poz: [113 142 155 170]
dufad: [146 136 181 120]
lazed: [117 147 181 112]
zibop: [108 142 178 132]
zib: [117 147 181 120]
nosed: [121 107  62 102]
which: [121 107  63 102] : nosed
after: [108] : [142]

Sedu: [110 154 128 132 130 132  92 128]
poz: [157 184 126 144 156 128  83 138]
tepe: [ 99 188 140 108  82 129 161 182]
which: [157 184 125 145 156 128  83 138] : poz
after: [108] : [82]
which: [100 187 142 106  82 130 160 181] : tepe
after: [99] : [188]
after: [129] : [161]
which: [109 154 129 132 130 132  93 129] : Sedu

tepe: [114 120 133 146]
zibop: [141 108 152 134]
dufad: [161 107 149 137]
poz: [192 143 174 145]
nosed: [ 77 101  70  93]
zib: [118 133 135 119]
mazi: [113 133 117 118]
Zipal: [137 125 136 116]
bof: [ 71 115 135 168]
Sedu: [136 118 158 138]
bobom: [177 193 141 114]
lazed: [141 126 146 157]
after: [193] : [141]
which: [114 132 118 118] : mazi
which: [115 121 132 147] : tepe

Zipal: [137 173 147  72  75 120  92]
bobom: [111 205  81 106 163  52  83]
mazi: [137 173 147  72  71  91 150]
after: [163] : [52]
which: [137 172 150  71  73  91 150] : mazi
after: [75] : [120]

dufad: [ 72 193 194 191  81  93  80 193  85  74  74  73  72 114 188  86  56 193
 193  82  71  75  71  82  74 193 195]
tepe: [ 58  68  68  68 189 190 189  68 190  58  58  58 189 191  67 190 157  68
  68 189  58  58  59 190  58  68  69]
Zipal: [ 72 193 194 191  81  93  80 193  85  74  74  71  72 186  72 191 196  67
  67 191 184 181 183 192 181  67  65]
zibop: [195 190 189 189  67  66  67 190  66 195 195 195 195  66 190  67  96 189
 190  67 195 195 195  66 195 190 185]
which: [196 191 188 188  68  65  67 191  66 195 195 196 193  65 190  67  95 189
 190  67 195 193 194  65 197 191 186] : zibop
after: [188] : [86]
after: [59] : [190]
which: [ 73 193 194 190  81  93  80 193  85  74  74  71  72 185  72 191 196  68
  67 191 184 181 184 191 181  67  65] : Zipal
which: [ 58  68  68  68 189 190 189  68 190  58  58  58 189 191  67 190 157  68
  68 189  58  58  59 190  58  68  69] : tepe

nosed: [130 102 161 128 103 134 132 119 204 126 129 132 137 129]
tepe: [130 102 161 128 103 134 127 117 189 126 131 133 131 131]
bobom: [135 135 108 130 131 124  94 136 154 128 131 124 127 131]
which: [132 102 160 128 103 133 132 119 204 126 128 132 137 129] : nosed
which: [130 102 161 128 103 133 127 117 189 126 131 132 131 131] : tepe
which: [130 102 161 128 103 134 132 119 204 126 129 132 137 129] : nosed
after: [189] : [126]
after: [133] : [131]
after: [204] : [126]

tepe: [ 65  67 187  67 186 186 187 110 118 110 186 113]
dufad: [ 65  67 184 111 186 186 187 110 118 110 186 187]
zibop: [ 68  83  84  82  87  88  85 191 192 191  87 191]
which: [ 68  83  83  83  86  88  86 191 191 192  88 190] : zibop
after: [111] : [186]
after: [68] : [83]
after: [184] : [111]
which: [ 67  68 185 113 185 187 187 110 119 111 186 188] : dufad

